In the data rows, the value 128 means zero.
Here are some points:
[118 111 129 133 126 129 130 122 141 122 136 122 127 117 118 148]
[ 69 165 131 103  24 168 166 138 134  66 158 182  38 109  91 108]
[176 158 133 174 116 119 139 158 112 173 121 146 114  95 109  89]
[153 119 126 132 156 127 107 143 141 138 113 112 154 129 139 138]
[ 97 122 124 114 132 123 125 111 127 124 132 117 138 139 139 140]
[183 182 137 191  93 136 147 195 115 180 121 152  97  83 107  70]
[202 165 137 202 132 124 137 173  95 198 119 134 134 104 118  65]
[174 148 142 171 124 129 126 178 115 162 116 123 128 117 108 107]
[146 129 130 140 128 137 137 142 122 137 135 141 115 112 135 103]
[108  81 123 114 169 135 113  91 155 110 131  87 172 137 135 170]
[128  98 121 121 169 124 105 103 129 130 120 108 172 145 145 154]
[101 113 125 106 119 135 125 129 137 109 125 127 126 122 113 142]
[ 60  85 122  65 135 136 129  84 156  66 127 122 131 153 134 185]
[197 126 128 188 188  84 121 155 116 209  81  92 190 132 120 124]
[145 106 126 136 154 117 107 130 123 155 115 120 159 127 138 142]
[145 114 135 142 152 117 111 124 126 148 117 100 160 143 139 148]
[ 40  87 123  57 124 147 125  71 147  52 145 132 121 156 165 183]
[129  95 130 125 164 102 111 112 118 132 113  97 162 150 128 160]
[138 112 128 141 171 119 102 136 118 150 111 106 170 140 147 141]
[125 126 136 129 124 132 142 133 118 133 126 132 122 123 134 114]
[140 105 128 142 167 114 110 122 125 142 114  93 155 129 135 140]
[130 123 130 123 113 125 144 148 142 117 126 134 125 139 119 137]
[146 133 121 138 153 101 125 122 134 158 120 111 150 135 134 128]
[128 137 133 144  83 146 146 140 133 127 151 158  88  93 104 110]
[ 55 107 120  59  78 159 133 100 135  59 166 160  83 128 128 138]
[ 80 100 124  97 128 131 122 108 132 105 130 118 138 145 141 155]
[120 103 120 116 162 119 102 109 132 128 123  95 170 147 133 146]
[100 139 129 112 103 144 134 116 122 107 150 138 111 140 145 122]
[125 141 128 139 120 126 130 134 115 147 129 132 119 119 131 113]
[133 147 126 139  95 143 134 161 124 133 124 149 105 100 101 105]
[ 85  94 126  91 140 122 133  92 145  96 129 110 139 138 118 160]
[125 131 132 135 136 138 130 138 147 119 113 113 145 134 122 144]
[135 148 127 143 128 128 140 148 127 148 107 128 137 121 123 112]
[158 120 131 146 167  95 125 138 123 171 100 106 178 142 113 140]
[121 142 133 137 106 140 136 136 123 131 140 138 106 104 128 111]
[ 96 105 120 105 146 131 103  97 130  98 131 113 140 141 146 161]
[232 134 135 209 199  98  94 168 102 224  85  92 201 129 133 113]
Here are 12 more points, each followed by its number:
[107 163 131 126  82 153 145 128 125 105 146 166  84 121 125 112] 0
[112 129 133 116  99 129 141 127 118 108 135 147  92 124 111 125] 1
[123 127 121 137 138 124 129 120 125 141 121 129 141 128 129 128] 2
[155 186 136 158  65 144 163 173 103 144 139 174  62  90 104  55] 3
[156 152 134 170 134 129 126 146 114 167 116 123 141 117 126 108] 4
[154 145 129 153 121 119 139 157 122 161 122 135 125 102 102 103] 5
[ 92 125 124 103 101 133 143 109 133  95 141 140  98 116 105 125] 6
[118 125 131 121 133 140 118 120 127 106 137 128 117 130 144 136] 7
[130 128 127 150 141 130 120 134 130 149 120 107 150 122 130 127] 8
[119 145 133 122  92 155 132 120 121 103 156 157  85 118 137 111] 9
[170 173 137 171  97 144 145 180 108 161 125 150  91  90 113  63] 10
[141 125 124 123 143 109 122 130 132 141 116 112 148 144 124 133] 11
Which of these numbered points is nearest to each point below, ignoring the 2 directions in which the first points spread most? Its number follows each.
[130 151 127 135  93 138 142 138 127 124 127 159  94 110 112 111] > 2
[138 111 124 142 178 114  98 113 122 152 116  82 187 163 153 151] > 4
[ 90 122 128 102 121 137 130  96 132  88 137 145 120 141 138 164] > 0
[ 87 134 130 113  94 152 145 124 139 103 147 138 101 115 125 122] > 8
[115 123 131 121 141 139 116 117 129 108 137 121 124 132 149 141] > 7
[132 102 128 129 146 113 137 127 132 140 123 111 148 134 127 134] > 5
[ 46 116 123  71  91 143 140  94 138  70 154 139  93 137 135 149] > 2
[108 101 128 113 138 120 126 107 129 115 125 108 140 139 117 149] > 6
[194 165 137 191 141 122 124 173 102 181 119 134 120 105 138  86] > 7
[213 142 135 201 168 104 112 170  99 207  95 103 154 106 125  91] > 10
[118 102 120 110 127 133 109 116 127 123 127 139 136 128 133 145] > 2
[155 149 135 144 120 141 123 149 117 139 131 136 115 122 136 105] > 7
[147 128 128 149 160 123 111 136 121 149 117 112 154 133 149 135] > 7
[129 100 134 132 185 116 110 121 143 131 106  80 170 138 138 163] > 8
[137 106 130 142 185 120  96 113 124 141 109  87 182 151 146 156] > 4
[ 61 128 120  86  82 151 138 104 133  81 156 152  88 128 130 131] > 2
[132 158 128 138  95 137 152 143 112 130 138 152  83 106 126  82] > 3
[188 160 130 185 117 124 137 176 105 191 123 139 111  85 114  64] > 10
[ 93 138 133  98  69 143 147 124 113  86 149 166  65 117 108 116] > 1
[107  63 127 106 194 103 107  90 164 115 112  73 208 171 137 212] > 5
[ 91 146 125 105  89 138 141 112 137  95 154 149  87 119 111 130] > 6
[117 134 128  97 125 114 129 119 139 111 127 116 133 154 126 137] > 11
[112 103 130 111 127 129 132 112 154 105 135 126 143 139 114 165] > 5
[158 135 127 150 129 126 126 159 144 149 124 126 126 113 121 118] > 5
[147 163 124 134  93 132 149 157 108 146 124 163 102 118 119  76] > 3
[147 119 128 156 144 132 125 135 134 148 131 115 143 106 120 123] > 8
[156 179 139 162  87 149 151 174 119 143 132 163  70  80 109  73] > 10
[ 77 104 129  89 122 149 118  83 139  70 148 129 116 140 141 169] > 7
[ 57 104 124  72  88 149 130  94 139  67 157 140 100 134 120 155] > 5
[150 142 130 157 151 103 125 134 126 161 123 109 143 127 116 128] > 6
[ 93  83 123  90 154 123 111 109 168  95 127  95 154 150 140 184] > 5
[189 156 131 192 128 134 137 167 121 182 129 133 123  83 111  82] > 8
[137 110 130 124 170 107 102 114 129 131 114  87 154 156 156 154] > 7
[ 69  94 120  59 133 118 119  81 153  75 135 108 140 166 135 178] > 11
[160 126 130 143 135 125 117 137 124 145 127 129 132 116 130 125] > 7
[142 151 130 119 119 115 132 137 130 133 125 124 126 143 121 113] > 11
[ 69  74 117  75 140 134 118  82 151  78 139 101 139 145 140 170] > 5
